A single turn carries every row of the set below to another of its rows. Some are shown first; where does it send the rows asked next?
Vum: [-22.8 -32.4 -10.0 -10.1  -3.4 -23.9 -22.3   2.2  -6.6  11.2  24.2  11.6
  31.7  31.8  -1.3  12.8 -12.1  12.9]
dova: [  9.5  -5.3   0.6 -30.7  24.3  17.2  10.5   0.5 -24.8  17.4 -14.5  -6.5
 -56.6  17.8  -4.7 -10.7 -16.5  -9.0]
kufaf: [ -7.9  -0.5  12.5 -24.6 -16.8  44.8  -3.8 -18.2 -39.9  23.5 -10.2  14.9
 -19.6  13.4  16.1  -4.6   2.1  10.8]
muzod: [ -3.9   3.1 -24.3  -8.5  34.5 -23.7  10.8  12.4  -2.0   3.3   2.9 -28.7
 -15.0   4.4  -4.3 -30.5  -1.5 -35.9]
vodef: [ -4.6   5.1  19.0  -7.8  -8.7  37.2 -10.2   6.5 -51.5   4.3 -21.7  17.7
 -11.0  19.3  16.6  17.5  -2.3  -2.4]
tak: [ 16.8   8.9   5.6  -1.8  19.3  18.1   0.4  14.5 -28.5   1.6 -13.4  -7.6
 -46.1  18.8   2.1   0.6 -31.3 -26.8]
Fitan: [ -8.2  -2.1 -24.5   4.7  28.7 -13.3   8.3  13.1  -0.2   7.1   3.2 -28.4
  -4.0  -5.0  -9.6 -33.8  -2.6 -37.8]
zul: [ -4.9   9.0  21.7 -33.5  -7.1  17.2 -11.9  -2.7  -6.3  -4.4 -33.0  19.8
  15.5 -35.8  -3.6  -3.0   8.1  -6.6]
zutip: [-12.8 -32.5 -10.4  -8.7  -6.4 -22.3 -24.1 -10.7  -5.4   9.5  32.6  16.7
  24.9  26.0  10.6  14.9 -13.1  12.4]
Vovik: [  9.0 -14.3 -20.0  22.4   6.1  17.2   1.2  -2.6 -34.9  12.5  18.0  11.0
 -20.2  29.0   9.9  31.2 -17.5  -1.4]
Vumuk: [-13.2 -39.6 -18.4 -16.7 -13.6 -24.9 -12.0  -3.3   7.2  -5.9  21.1   5.0
  21.6  41.4   7.9  15.1 -10.9   3.3]
ridu: [-10.1  -1.2 -20.5  -5.3  16.7 -15.6  20.2   4.6   7.1  -1.9 -16.4 -38.1
  -8.9   5.3 -10.2 -23.3   6.0 -40.1]
vup: [ -2.3   4.2  16.2 -33.9  -4.3  20.0 -22.9   8.9   5.6 -11.1 -29.0  21.1
  18.5 -33.1  -2.5  -2.9  -1.6  -6.9]
Bos: [-11.7 -10.9 -22.3 -15.7  25.0 -19.2  16.0   3.8   0.0   7.9 -10.3 -24.4
   4.1  12.2   3.7 -39.4  11.1 -42.6]
doser: [  1.5 -13.3  16.7 -27.7 -22.1  18.7 -13.9 -10.4   7.8 -16.5 -34.4  14.0
  18.5 -28.3   3.7   3.0   4.7 -12.4]
tol: [  8.0 -19.2 -32.5  -5.2  13.0  22.5  -7.3 -18.1 -17.9  25.8  19.0   8.0
 -33.5  28.9  21.3  16.7  -9.2  11.9]
rofen: [  3.4  -2.2   2.4 -33.4  -8.9  19.1   4.2 -11.1  16.8  -5.2 -27.8  24.8
  24.5 -30.1  -1.9  -2.1   9.0 -12.2]
Fotob: [ -9.1 -34.3  -6.6 -24.5  -5.9 -29.1 -18.2 -15.6  17.2  12.9  12.9  12.2
  25.5  34.8   5.3   9.3 -22.4   2.1]

doser -> Vumuk
Fitan -> vup
Now these:
vodef -> Vovik
muzod -> zul
tol -> dova
Bos -> rofen

